A hidden rule labels the rows of this table. It goes by one to three of the table's principal directions, not those with the most spread.
[ 1.11  1.7   0.82  1.27 -1.86  0.38 -1.54  0.59 -0.28  0.37 -0.39  1.14  1.79  0.85 -0.92 -0.24  0.39  1.46  0.41 -1.56  0.99  1.48  1.98  2.32 -1.47  2.78  1.34 -1.59  2.13 -1.11  0.03  1.13] 1
[ 1.12 -0.11 -1.2   0.08 -0.2  -0.21  0.24 -0.96 -0.13 -0.15  0.52  0.12  0.13 -0.22  0.07 -0.05  1.3  -0.9   0.77 -0.03  0.43  0.87  1.43  0.52 -0.72  0.36 -0.42 -1.48 -0.19 -0.24 -0.36  1.26] 2
[-3.24  2.47  1.57 -1.07 -1.08  1.07 -1.26 -0.84 -0.15  0.33 -0.24  0.32  0.61  1.53  0.28  1.32 -1.79  0.62 -0.69  0.55 -0.78 -0.17 -0.56  1.31 -0.45  0.12 -1.57  1.86  0.25  0.29 -0.14 -0.92] 5
[-0.76 -1.07 -1.04 -2.1   0.72 -1.94  2.94  2.44  2.36  0.86 -0.65  0.09  0.67 -1.85 -0.03  1.23 -0.77 -2.19 -0.05  1.1  -0.64 -0.65 -3.   -2.55  2.15 -3.56  0.61  1.32 -1.35  0.34  1.54 -1.71] 4
[-1.85  0.68  0.09  2.13  0.19  0.9  -0.3  -1.12 -1.09 -2.25 -1.15  0.36 -0.46  2.12  0.17 -1.51 -0.91  1.59 -0.23 -0.26 -0.56 -0.36 -0.83  0.49 -0.66 -0.12 -1.82  0.6   0.01  0.4  -0.83 -0.12] 3
[ 2.   -0.73 -1.03 -1.19  0.46 -1.59 -0.87 -0.41  0.8   0.63  1.61 -1.51 -0.35 -1.7   0.13  0.14  1.35 -1.21  0.39 -0.42  0.56 -0.67  1.56 -1.02 -0.19  0.38  0.44 -0.97 -0.81 -0.48 -0.19  0.21] 5
[-0.57 -2.29  1.35  0.59  0.52 -0.15  0.16  0.57 -0.16 -0.27 -0.96 -0.38 -1.38 -1.42 -0.41 -0.35 -0.49 -0.04 -1.19 -0.47 -0.07 -0.46 -1.1  -0.48  1.23 -1.11  1.64  2.03 -0.75  0.76  0.05 -1.23] 4
[-1.44  0.72 -0.36  0.44 -0.53  0.78  1.06  0.87 -0.45 -0.3  -0.12  1.41  1.08  0.73 -0.23 -0.45  0.1   0.07  0.32  0.69 -0.18  1.25 -1.43  0.73 -0.01 -0.78 -0.68 -0.16  0.74  0.06  0.19  0.45] 4
[-1.67  0.54 -1.34 -0.31  0.68  0.94  0.75  0.25 -0.3  -0.29  2.16  0.23  0.    0.37  1.27 -0.73  0.15 -0.6   0.38  2.06 -0.9  -0.42 -1.87 -1.69  0.57 -1.33 -2.09 -0.51  0.57  0.9  -0.13 -0.36] 5
[ 0.82  1.4   0.68 -0.08 -1.88 -0.92 -0.21 -0.91  0.37  0.69 -1.57  1.38  1.7   0.03 -1.6   1.28  0.89 -1.33 -0.24 -2.37  0.92  1.96  2.3   2.23 -0.47  1.58  1.26 -1.52  1.82 -1.43  0.48  0.24] 2
[ 1.53 -2.75 -1.96  1.27  1.99  1.34 -0.25  0.03 -1.32 -0.22  2.38 -0.93 -1.48 -0.94  1.54 -2.02  1.62  0.53  0.17  0.8  -0.17 -1.1   0.61 -2.45  0.83 -0.3  -0.75 -1.62  0.96  1.34 -0.19  0.02] 4
[ 0.35  0.4  -1.22 -0.72  0.9   0.86 -1.65  0.33 -0.91  0.72  2.59  0.08 -0.42  1.02  0.65 -0.79  0.75  0.57  0.5   0.41 -0.15 -0.75 -0.26 -1.06  0.01  1.05 -1.16 -1.74  1.69  0.24 -0.34  0.16] 6
[-3.05  1.91  0.59 -0.68  0.06  0.64 -0.71  1.14 -0.51  0.42  0.8   0.57  0.51  1.55 -0.05 -0.3  -1.66  1.07 -0.71  0.82 -0.67 -0.72 -2.98  0.18  0.11 -0.65 -1.43  1.46  1.01 -0.06  0.06 -1.09] 6
[-0.92  2.25  1.14 -0.57 -1.87 -0.23 -0.04 -0.33  0.89  0.04 -2.05  1.29  1.81  1.04 -0.98  1.62 -0.88  0.03  0.44 -0.59  0.28  1.26  0.13  2.04 -0.72  0.39  0.19  0.5   0.03 -0.76  0.15  0.3 ] 6
[ 1.02 -0.03 -0.46  0.8   0.35 -0.44  2.12  1.46  0.51  0.55 -1.07  1.15  0.78  0.19 -0.48 -0.03 -0.76 -0.07 -0.13 -0.05  0.21 -0.01 -1.6  -0.67  0.86 -0.73  1.03 -0.78  1.42 -0.66  1.02 -0.39] 2
[-0.12 -0.06 -1.51 -2.45  1.63  0.04 -2.8  -0.53  0.21  1.94  3.93 -1.03 -1.26 -0.32  1.63  0.43  0.15 -1.15 -0.53  0.26 -0.78 -2.96 -0.12 -3.68  1.47  0.24 -1.5  -1.48  2.4   1.07  0.   -2.56] 3
[ 0.13  0.92  0.43 -0.34 -0.2   0.15 -1.52  0.06  0.14  1.48  2.11 -0.4  -0.02 -0.48  0.6   0.31 -0.7  -0.11 -0.67  0.23  0.04 -1.11  0.23 -0.63  0.02  0.98  0.42 -0.45  1.81 -0.07  0.02 -1.02] 5
[ 0.79  0.52 -0.14 -0.48  0.5  -0.28 -0.19  0.78  0.25  0.99  1.07 -0.19  0.24 -0.13 -0.06 -0.05 -0.52  0.36  0.04  0.5   0.37 -0.92 -1.3  -0.69  0.18 -0.03  0.31 -0.2   0.73 -0.65  0.14 -0.2 ] 2
[-0.34  1.96  0.63  0.13 -1.32  0.62 -1.27 -1.97 -1.15 -0.3  -0.26  0.84  0.39  1.73 -0.68  0.31  0.82 -0.04  0.15 -1.11  0.33  1.68  2.1   2.72 -1.54  2.29 -0.78 -1.17  0.85 -0.77 -0.75  1.36] 5
[ 0.41  1.35 -0.33 -0.12  0.55 -0.54  2.29  0.71  0.99 -0.08  0.54 -0.41  0.47  0.27  0.68  0.04 -0.9  -0.43  0.33  1.65 -0.53 -0.78 -1.45 -1.6   0.26 -0.56 -0.37 -0.42 -0.37 -0.55  0.52 -0.07] 3
[-0.1  -0.85 -0.85 -1.37  1.01 -0.63  0.19  0.98  0.73  1.09  1.81 -0.61 -0.55 -1.3   0.74  0.2  -0.07 -1.26 -0.36  0.8  -0.47 -1.31 -1.17 -2.39  1.32 -1.16  0.06 -0.02  0.25  0.59  0.49 -1.4 ] 5
[ 0.87 -1.7   0.09  1.95  0.9   0.69 -1.09 -0.73 -1.61 -0.94  0.71 -1.06 -1.58 -0.33  0.2  -1.97  0.71  1.38 -0.45 -0.41  0.39 -0.48  0.82  0.24 -0.56  0.69  0.1   0.09 -0.22  0.26 -0.9   0.6 ] 2
[-1.65  1.55  1.87  0.66 -1.44  0.65  0.66  0.41 -0.52 -0.3  -1.15  0.46  0.98  0.71 -0.6   0.17 -0.83  0.94 -0.45  0.33 -0.02  1.53 -0.14  2.7  -1.12  0.48  0.26  1.56 -0.6  -0.62  0.08  0.88] 2
[ 1.64 -0.06 -1.01 -0.33 -0.04  0.23 -0.55  0.8   0.64  0.91  0.41  0.1   0.74 -0.03  0.48  0.42  0.06  0.78  1.    0.26  0.35 -0.33  0.81 -0.48 -0.25  0.49  0.23 -1.11  0.49  0.06  0.32  0.52] 1
[-1.05  0.76  2.41  2.13 -1.36  1.22 -0.72 -0.42 -0.91 -1.2  -1.82  0.36  0.39  0.81 -0.68 -0.55 -0.86  2.12 -0.49 -0.64  0.33  0.97  0.49  2.53 -1.09  1.12  0.72  1.52 -0.08 -0.18 -0.52  0.56] 1
[-1.43  0.97  1.62 -1.75 -1.58 -0.05 -0.18 -0.03  0.43 -0.16 -0.49 -0.27  0.76 -0.5  -0.63  1.21  0.38 -0.28  0.67  0.73  0.16  1.81  0.35  2.35 -1.03  0.01  0.21  2.01 -2.8  -0.2  -0.44  1.45] 1
[ 0.84 -1.01  2.6  -0.08 -1.41 -1.86 -0.19 -1.25  0.42 -0.78 -2.45 -0.73 -0.6  -1.84 -2.    0.84  0.98 -1.3  -0.6  -2.26  1.03  1.76  2.16  2.56 -0.61  0.93  2.88  1.66 -2.67 -0.96 -0.5   0.75] 3
[-0.01 -1.72 -0.22  0.27  0.59  0.85 -1.86 -1.23 -1.63 -0.76  1.05 -0.69 -1.89 -0.04  0.26 -1.11  1.48  0.35  0.04 -0.41  0.05  0.21  1.36  0.52 -0.51  0.82 -0.58 -0.06 -0.82  0.89 -1.21  0.84] 1
[ 2.14 -2.14 -1.41 -1.07  0.67 -1.29  0.14  0.    0.42  0.61 -0.02  0.33 -0.54 -1.37 -0.71  0.3   2.08 -2.04  0.44 -1.41  0.6   0.46  0.91 -1.09  1.14 -0.2   1.17 -1.8   0.32  0.    0.29 -0.05] 1
[ 3.05 -2.   -0.7   1.27  1.16 -0.48 -0.98 -0.05 -0.98  0.56  1.11 -0.72 -1.22 -0.97 -0.28 -1.44  1.47  0.17 -0.58 -1.64  0.88 -0.59  1.75 -0.69  0.16  1.54  1.47 -1.98  1.61 -0.52 -0.06  0.11] 4
[ 0.81 -0.35 -1.46  0.03  0.79 -0.48 -0.17  0.27  0.42  0.24  1.33 -0.31 -0.19 -0.32  0.7  -0.5   0.25 -0.47  0.18  0.09 -0.15 -1.09  0.   -1.89  0.46 -0.16 -0.36 -1.34  0.9   0.25  0.14 -0.64] 3
[-0.12  0.64  0.03  0.29 -0.61  0.35  0.74 -1.87 -0.48 -1.34 -1.65  0.38  0.17  1.18 -0.36  0.35  0.61 -0.07  0.77 -0.11  0.09  1.45  1.23  1.86 -1.11  0.29 -1.11 -0.1  -1.48 -0.3  -0.59  1.69] 5
[-1.07 -0.46 -0.81 -0.7   0.57  0.64  0.88  0.75 -0.16 -0.28  0.14  0.08  0.    0.41  0.62 -0.13  0.36  0.01  0.35  0.93 -0.8   0.17 -0.59 -0.8   0.55 -0.95 -1.22  0.17 -0.62  0.83  0.37  0.04] 6
[-0.8   1.01  0.32  1.1   0.22  1.09  2.51  1.19 -0.31 -0.4  -0.5   0.43  0.37  1.3   0.61 -0.4  -1.51  1.15  0.02  1.97 -0.7   0.12 -1.84  0.1  -0.17 -0.56 -0.56  0.62 -0.28 -0.06  0.47  0.58] 3
[-1.42 -0.88  0.24  1.59  1.04  1.24  2.45  2.12 -0.46 -0.33 -0.21  0.41 -0.17  0.    0.64 -1.2  -1.62  1.21 -0.7   1.99 -0.75 -0.67 -3.49 -1.24  1.22 -2.23 -0.02  1.58  0.27  0.76  0.7  -0.82] 2
[ 1.27 -1.42  0.38 -0.06  0.05 -0.48 -0.01 -1.25  0.19 -0.23 -0.88 -0.57 -0.86 -1.02 -0.12  0.59  1.01 -1.06 -0.27 -1.15  0.13  0.27  2.23 -0.2   0.42  0.55  0.96 -0.35 -0.64  0.29  0.03 -0.16] 3
[ 2.17  0.31 -0.42  1.53 -0.45 -0.68 -0.63 -1.14 -0.39  0.19 -0.43  0.4   0.1   0.35 -0.68 -0.32  0.41 -0.04 -0.17 -1.82  0.98  0.39  2.1   1.29 -1.09  1.81  0.83 -1.95  1.53 -1.19 -0.24  0.69] 2
[-1.96  1.64  2.87  0.26 -2.84 -0.26  0.23 -2.07 -0.01 -1.58 -3.7   1.03  0.97  0.69 -1.82  1.47  0.17 -0.74 -0.25 -1.73  0.27  3.11  1.96  4.27 -1.33  0.97  0.66  1.67 -1.73 -0.69 -0.47  1.03] 3
[-1.65  0.33  0.45  0.5   0.1   1.76  0.95  0.39 -0.74 -0.54 -1.13  1.05  0.39  1.49  0.25 -0.08 -0.6   1.09 -0.08  0.71 -0.76  0.39 -1.24  0.04  0.68 -0.65 -1.02  0.56  0.69  0.76  0.41 -0.29] 1
[ 0.68 -0.44 -0.72 -0.22  0.81  0.37 -0.67  0.7  -0.3   0.8   3.17 -1.29 -0.79 -0.91  1.38 -0.84  0.54 -0.03 -0.06  1.22 -0.32 -1.    0.55 -1.56 -0.04  0.69 -0.14 -0.85  0.36  0.49 -0.1   0.  ] 3
[-0.62  0.88 -0.07 -1.89 -1.2  -0.18 -0.89  0.96  0.99  1.82  0.86  0.67  1.43 -0.74 -0.03  1.58  0.05 -0.95  0.16  0.05  0.11  0.56  0.38  0.32  0.18  0.    0.41 -0.18  1.    0.08  0.64 -0.54] 4
[-0.27  0.21 -0.44  0.2   0.79  0.02  0.51  2.1   0.23  0.59  1.63 -0.11  0.28 -0.24  0.57 -0.97 -0.67  0.46 -0.3   1.02 -0.39 -1.16 -2.06 -1.85  0.79 -0.58  0.14 -0.18  1.2   0.06  0.59 -0.94] 6
[-0.96 -0.3  -0.68 -0.9   0.09 -0.09  2.4   0.49  0.98  0.2  -1.53  0.88  1.01 -0.33 -0.02  1.22 -0.51 -1.03  0.26  0.97 -0.38  0.36 -1.72 -0.63  1.22 -2.64 -0.6   0.84 -0.53  0.38  0.96 -0.6 ] 2
[-1.64  2.39  0.63 -1.35 -1.47  0.78 -0.09 -0.54  0.38 -0.15 -1.43  1.16  1.65  1.79 -0.39  1.61 -0.56  0.47  1.04  0.5  -0.17  1.32 -0.16  1.93 -0.83  0.09 -1.31  0.65 -0.64 -0.2  -0.05  0.91] 1
[-0.76  0.22  0.01  1.14  0.32  1.24  1.02  0.09 -0.5  -1.04  1.17 -0.58 -0.14  0.03  1.2  -1.14  0.01  0.61  0.19  1.86 -0.65 -0.16 -0.53 -0.83 -0.08 -0.4  -1.01  0.15 -0.4   0.68 -0.21  0.35] 3
[ 2.14  0.42  0.38  0.86 -0.66 -1.   -1.43 -0.97  0.04  0.41  0.45 -0.37 -0.35 -0.35 -0.46 -0.08  0.4  -0.33 -0.31 -1.71  0.85  0.02  2.5   0.88 -1.11  2.46  1.52 -1.51  0.95 -1.02 -0.43  0.41] 5
[-0.27 -0.35  0.13  0.51  0.09  0.44  0.69  1.31  0.11  0.57  0.35 -0.05  0.13 -0.47  0.51 -0.13 -0.93  0.57 -0.36  0.97 -0.2  -0.34 -0.83 -0.27  0.18 -0.6   0.49  0.69  0.16  0.32  0.47 -0.29] 4
[ 1.24 -0.56 -0.4   0.77  0.26  1.24 -2.17 -2.35 -1.22 -0.86  0.78 -1.   -0.71  0.26  0.59 -0.78  1.42  1.23  0.67 -0.35  0.49 -0.2   2.54  0.49 -1.02  1.37 -1.19 -0.9  -0.17  0.38 -1.18  1.18] 2
[ 2.16  0.11 -0.73 -2.08 -0.4  -1.29 -2.57 -1.96  0.12  1.13  1.65 -0.31 -0.39 -0.72 -0.64  0.94  2.6  -2.25  0.49 -2.06  0.87  0.55  3.32  0.22 -0.37  2.34  0.45 -2.71  0.94 -0.68 -0.61  0.47] 3
[-0.89 -1.25 -0.4   0.83  1.22  0.15 -0.11 -0.8  -0.45 -1.68  0.11 -0.66 -1.68  0.3   0.76 -1.23  0.18 -0.11 -0.4  -0.17 -0.92 -1.14 -0.34 -1.94  0.83 -0.56 -1.    0.14 -0.46  1.21 -0.49 -1.09] 3
[ 0.08  0.02 -0.31 -0.46  0.38  0.97 -0.96 -0.35 -0.53  0.    0.01 -0.17 -0.08  0.89  0.21  0.05 -0.13  1.5   0.73  0.59  0.15 -0.31 -0.21  0.47 -0.5  -0.02 -1.08  0.43 -0.63  0.2  -0.44  0.82] 4
[-0.34 -0.2  -0.09  0.99  0.6   1.47 -0.44  0.27 -0.38  0.06 -0.29  0.52 -0.06  0.85  0.54 -0.33 -1.56  1.96  0.09  0.88 -0.01 -1.22 -1.88 -0.56  0.37 -0.9  -0.58  0.72  0.94  0.67 -0.13 -0.52] 2
[ 0.05 -0.01 -0.23  0.9   0.78  1.37 -2.72 -1.53 -1.93 -0.77  2.53 -0.89 -1.61  0.98  0.83 -1.83  1.    1.2   0.01 -0.07 -0.08 -0.81  1.11 -0.23 -0.85  1.91 -1.38 -1.12  0.88  0.54 -1.46  0.51] 3
[ 0.88  0.2   2.57  0.86 -1.59 -0.98  1.32 -1.69  0.59 -1.45 -3.46 -0.67  0.01 -0.55 -1.16  1.12  0.03 -0.36 -0.16 -1.19  0.5   1.76  2.6   2.69 -1.18  1.09  1.87  1.46 -2.99 -0.96 -0.22  1.35] 3
[ 1.88 -0.29 -1.52 -0.36  0.16 -0.09 -0.42 -1.4  -0.66 -0.43  0.47  0.03 -0.49  0.71 -0.06 -0.21  2.16 -0.65  1.25 -0.63  0.39  1.09  2.46  0.66 -1.03  1.54 -0.75 -2.39 -0.46 -0.29 -0.66  2.  ] 6
[ 0.03  0.25  0.44  0.08  0.41 -0.34  0.97  1.73  1.15  1.04 -0.26  0.45  0.45 -0.25  0.24  0.49 -1.73  0.   -0.78  0.2  -0.42 -1.43 -1.88 -2.09  1.62 -0.69  1.18  0.12  1.8   0.09  1.2  -2.12] 6
[ 0.27 -0.72 -1.12 -0.43 -0.4  -0.28 -0.55 -1.66  0.49 -1.81 -1.17 -0.3  -0.05  0.08  0.1   0.25  1.44 -0.3   1.72 -0.36  0.12  0.82  1.8   0.44 -0.83 -0.35 -1.2  -0.17 -2.63  0.68 -0.92  1.4 ] 1
[ 0.49 -1.5   0.6   2.61  0.32  1.86 -2.42 -1.84 -2.12 -1.83 -1.76  0.15 -1.27  1.44 -0.43 -1.57  0.21  3.11  0.18 -1.49  0.72 -0.01  1.09  1.76 -0.96  1.1  -0.39  0.48  0.03  0.61 -1.43  1.01] 4
[-1.41  1.62 -1.03 -3.81 -1.01 -0.99 -2.2  -0.71  1.26  1.61  1.08  0.52  1.34 -0.04 -0.19  2.31  0.81 -2.12  0.54 -0.73 -0.14  0.22  0.89 -0.03  0.17 -0.13 -1.43 -0.65  0.64  0.04  0.21 -0.95] 4
[-0.73  0.51 -0.7  -0.14 -0.01  1.39 -1.02  0.98 -0.39  0.78  1.94 -0.31  0.55  0.23  1.2  -0.33 -0.53  1.56  0.42  1.7  -0.2  -0.51 -0.3   0.04 -0.74 -0.1  -1.2   0.3   0.3   0.58 -0.07  0.45] 4
[ 1.77 -1.95 -0.9  -0.62  0.53  0.18 -1.4  -1.49 -0.49 -0.18  0.18 -1.01 -1.17 -0.58  0.3   0.14  1.85 -0.06  0.75 -0.71  0.35  0.14  2.85  0.12 -0.39  0.8  -0.29 -0.74 -1.33  0.6  -0.61  1.09] 1
[-0.76 -0.85  0.84  0.68  0.61  0.88  1.85 -0.93 -0.9  -1.87 -1.98 -0.42 -1.04  0.78 -0.06 -0.39 -0.05  0.69  0.11  0.81 -0.49  0.66 -0.5   0.77 -0.11 -0.89 -0.82  1.68 -2.68  0.39 -0.4   1.08] 3
Which label does each new row get?
[-1.53  1.3   0.94  0.41 -0.59  0.52  1.15  2.27  0.16  0.03  0.21  0.53  0.93  0.49  0.07 -0.42 -1.28  0.98 -0.08  1.42 -0.45  0.4  -2.12  0.42 -0.2  -0.3   0.39  1.1  -0.07 -0.14  0.42  0.16]: 6
[-1.67  0.71  1.98  1.03 -0.63  0.66  0.38  0.35 -0.25 -1.41 -1.79  0.29  0.12  0.98 -0.47 -0.4  -1.11  1.44 -0.25  0.07 -0.33  0.48 -1.17  1.07 -0.21  0.03  0.31  1.86 -0.96  0.1  -0.24  0.06]: 6
[-0.25  2.06 -1.53  0.12 -0.42  0.95 -0.26 -0.42 -0.25 -0.32  0.57  1.12  1.52  1.89  0.27 -0.26  0.09  0.94  1.52  0.94  0.2   0.46 -0.62  0.66 -1.08  0.04 -2.16 -1.42  0.93 -0.36 -0.45  1.31]: 2
[-0.1   0.8   0.19 -0.7  -0.61  0.06 -1.39 -0.98 -0.29 -0.13  0.46 -0.15 -0.05  0.55 -0.1   0.28  0.8  -0.14  0.41 -0.5   0.1   0.59  1.55  1.01 -0.9   1.35 -0.48 -0.52 -0.31 -0.14 -0.59  0.75]: 6
[ 1.27 -0.01 -0.88 -0.18  0.56  0.02 -1.07  0.46  0.01  0.84  1.99 -0.85 -0.1  -0.4   0.65 -0.48  0.08  0.69  0.37  0.61  0.33 -1.05  0.23 -0.77 -0.43  0.51 -0.13 -0.71  0.39 -0.15 -0.19  0.3 ]: 2
[ 1.09 -1.61  1.05  1.89  0.28  0.68 -0.37  0.1  -0.9  -0.65 -1.77  0.07 -0.64  0.04 -0.68 -0.88 -0.05  1.81 -0.4  -1.2   0.58  0.11  0.43  0.76  0.09  0.56  1.38  0.54  0.18  0.03 -0.11  0.23]: 1
[-1.41  0.9   1.32  0.69 -0.46  1.58 -2.24 -0.56 -1.6  -0.63  0.94 -0.23 -0.77  1.41  0.24 -0.94 -0.25  1.83 -0.22  0.13 -0.2   0.17  0.46  1.59 -1.3   1.78 -0.69  0.68  0.03  0.36 -1.13  0.73]: 6
[ 0.49 -1.18 -0.19  0.06  1.13 -0.63  0.61  1.22  0.36  0.06  1.22 -1.53 -0.95 -1.34  0.59 -0.84 -0.55  0.32 -0.18  1.28 -0.09 -1.34 -1.35 -1.37  0.19 -1.01  0.54  1.21 -1.65  0.12 -0.05 -0.11]: 5
[ 0.7   0.26 -0.49 -1.06 -0.44 -0.01 -1.88 -2.39 -0.09 -0.93 -0.12 -0.32 -0.51  0.74 -0.04  0.58  1.49 -0.33  1.39 -0.73  0.29  0.62  2.38  0.87 -1.12  1.32 -1.09 -0.93 -1.47  0.2  -1.25  1.45]: 6
[-0.27  0.16  0.77  1.1  -1.29  0.23 -2.83 -2.59 -0.82 -1.44 -1.63  0.27 -0.71  1.29 -0.55  0.    0.53  0.63  0.   -2.57  0.29  0.86  3.34  2.36 -1.56  2.3  -0.22 -0.31 -0.17  0.29 -1.27  0.56]: 6
[ 0.61  0.53  1.23  0.67 -2.12 -1.22 -1.09 -2.39  0.49 -1.12 -2.5   0.11  0.4  -0.2  -1.29  0.98  0.79 -0.86  0.06 -2.62  0.83  1.81  3.71  2.91 -1.61  1.77  1.12 -0.08 -1.17 -0.77 -0.68  0.93]: 5
[ 0.42 -1.69  0.29  0.47 -0.16 -0.62 -0.52 -0.99 -0.01 -1.43 -2.63 -0.22 -0.69 -0.15 -0.92  0.04  0.46  0.45  0.3  -1.59  0.48  0.57  1.16  1.25 -0.43 -0.25  0.52  1.13 -2.23  0.18 -0.58  0.65]: 1
[-0.33  0.54  1.67  0.26 -0.55 -0.68  1.99  2.22  0.6   0.74 -1.49  0.53  1.22 -0.63 -1.26  0.33 -1.41  0.41 -0.78  0.24  0.4   0.58 -2.25  1.01  0.38 -0.88  1.99  1.77 -0.1  -1.2   1.04 -0.25]: 4
[ 0.69 -1.71 -2.27 -0.62  1.28  0.44 -1.61 -0.72 -0.41  0.18  1.58 -0.18 -1.3   0.08  1.1  -0.39  1.26 -0.47  0.5  -0.32 -0.36 -1.05  1.09 -1.98  0.63  0.03 -1.3  -1.78  0.82  1.39 -0.36 -0.47]: 1
[ 1.09  0.97  0.44  1.41 -0.96 -0.45  0.65 -1.71  0.47 -1.41 -1.61  0.03  0.43  0.53 -0.17  0.16  0.27 -0.28  0.41 -0.93  0.18  0.73  2.18  0.74 -0.87  1.28  0.25 -1.09 -0.34 -0.57 -0.28  0.72]: 3
[-1.49  1.88  1.57 -2.03 -2.47 -0.92 -0.88 -0.41  1.06  0.61 -1.72  1.16  1.85 -0.04 -1.56  2.29  0.29 -1.4   0.05 -1.55  0.36  2.09  1.19  2.58 -0.44  0.62  0.77  0.74 -0.21 -0.71  0.28 -0.05]: 1
[ 0.24  0.07 -0.18 -0.71 -0.27 -0.87  0.76  1.29  1.    1.71  0.37  0.55  1.05 -1.24 -0.18  0.9  -0.1  -1.52 -0.83 -0.5  -0.02 -0.11 -0.14 -1.06  1.27 -0.42  1.19 -0.76  2.05 -0.29  1.36 -1.6 ]: 2
[-0.17  1.06  1.23 -0.55 -1.63 -0.71 -0.7   0.46  0.54  0.51 -0.99  0.27  1.59 -0.57 -1.34  0.81 -0.01  0.3   0.12 -0.8   0.95  1.3   0.45  2.42 -0.96  0.38  1.13  1.05 -0.53 -1.15  0.09  0.73]: 4
[ 0.22  0.78 -0.25  0.08 -0.12  1.23 -3.27 -0.43 -1.26  0.84  1.89  0.39 -0.26  1.3   0.25 -0.55  0.38  1.32  0.05 -0.79  0.27 -0.42  1.13  0.49 -0.72  2.25 -0.6  -1.55  2.53  0.15 -0.65  0.09]: 1
[ 0.22 -2.55 -1.61 -1.19  2.11 -1.4   0.84  1.77  0.91  1.8   2.2  -0.86 -1.49 -2.37  1.03 -0.07 -0.31 -2.25 -1.43  0.39 -0.8  -2.42 -1.67 -4.15  2.61 -2.1   0.72 -0.18  1.12  1.01  1.17 -2.99]: 2
[-0.4  -0.33 -0.38  1.66 -0.24  1.05  1.15  1.45 -0.78 -0.36 -0.32  0.9   0.66  0.4   0.07 -1.08 -0.15  1.23  0.21  0.73  0.03  1.   -0.72  0.96 -0.45 -0.42  0.02  0.04  0.37  0.17  0.25  0.95]: 4
[ 0.06 -0.04  1.02  1.11 -0.58  0.37  1.26  1.49 -0.17 -0.1  -1.41  0.78  0.83  0.02 -0.79 -0.32 -0.52  1.1  -0.04  0.11  0.39  1.08 -0.91  1.3  -0.15 -0.17  1.33  0.78 -0.06 -0.49  0.46  0.7 ]: 1
[ 1.66 -1.01 -1.12  0.09  0.87 -0.4   0.33  1.44  0.02  0.6   1.07 -0.48 -0.13 -0.73  0.03 -0.83  0.24  0.64  0.57  0.7   0.59 -0.46 -0.87 -0.49 -0.23 -0.43  0.57 -0.31 -0.49 -0.42  0.02  0.9 ]: 4
[-1.93  2.2   1.09  0.13 -1.45  0.69 -0.04 -0.55 -0.56 -0.3  -0.13  0.91  1.18  1.09 -0.36  0.24  0.08 -0.2  -0.31 -0.12 -0.26  1.46  0.37  1.74 -0.64  0.85 -0.72 -0.07  0.99 -0.38 -0.03  0.22]: 3
[ 0.84 -0.86  0.36  3.25  0.55  1.61 -0.39 -0.81 -1.74 -1.83  0.68 -0.86 -1.74  0.73  1.03 -2.34  0.02  2.1   0.03  0.58 -0.08 -0.3   1.1   0.31 -1.26  1.57 -0.12 -0.38 -0.42  0.62 -1.23  1.35]: 3
[-0.11  1.35  0.09 -1.06 -0.48 -1.1  -1.77 -0.83  0.33  0.62  1.18 -0.08  0.09 -0.03 -0.55  0.39  0.05 -0.94 -0.17 -0.82  0.47 -0.35  0.08  0.35 -0.5   0.81 -0.03 -0.46  0.68 -0.8  -0.58 -0.4 ]: 5
[ 0.54 -0.42 -0.24 -0.48  0.28 -0.7   1.66 -0.59  1.03 -0.04 -1.4  -0.33 -0.18 -0.35  0.23  1.2  -0.65 -0.9   0.07  0.34 -0.25 -0.37  0.12 -0.61  0.43 -1.05  0.02  0.47 -1.35  0.08  0.44 -0.26]: 5
[-0.43  0.51  0.89  1.91 -0.76  0.49 -0.16 -0.33 -0.95 -0.73 -1.49  0.87  0.23  1.03 -0.89 -0.67 -0.77  1.36 -0.3  -0.69  0.56  0.85 -0.31  2.33 -1.08  0.49  0.34  0.64  0.31 -0.61 -0.48  0.78]: 2
[ 1.26 -1.73 -0.86 -0.58  0.97 -1.04 -0.52  0.25  0.31  0.71  0.07 -0.47 -0.84 -0.91 -0.14  0.1   0.49 -0.68 -0.42 -1.17  0.14 -0.92  0.57 -1.29  0.86 -0.17  0.71 -0.49  0.31  0.14  0.37 -0.93]: 1
[-1.11  0.74 -0.26 -3.41 -0.37 -2.08 -0.61 -0.01  1.53  1.41  0.87 -0.36  0.15 -1.06 -0.4   1.92 -0.02 -2.63 -0.2  -0.19 -0.19 -0.23 -0.41 -0.31  0.34 -0.85 -0.12  0.76 -1.11 -0.35  0.2  -0.99]: 5
[ 0.6  -0.22 -0.37  0.53  1.17  0.27  0.24  1.02 -0.07  0.09  1.27 -0.74 -0.72  0.15  0.84 -0.94 -0.84  1.05  0.03  1.16 -0.28 -1.53 -1.33 -1.6   0.18 -0.09 -0.05 -0.02  0.04  0.16 -0.04 -0.18]: 3
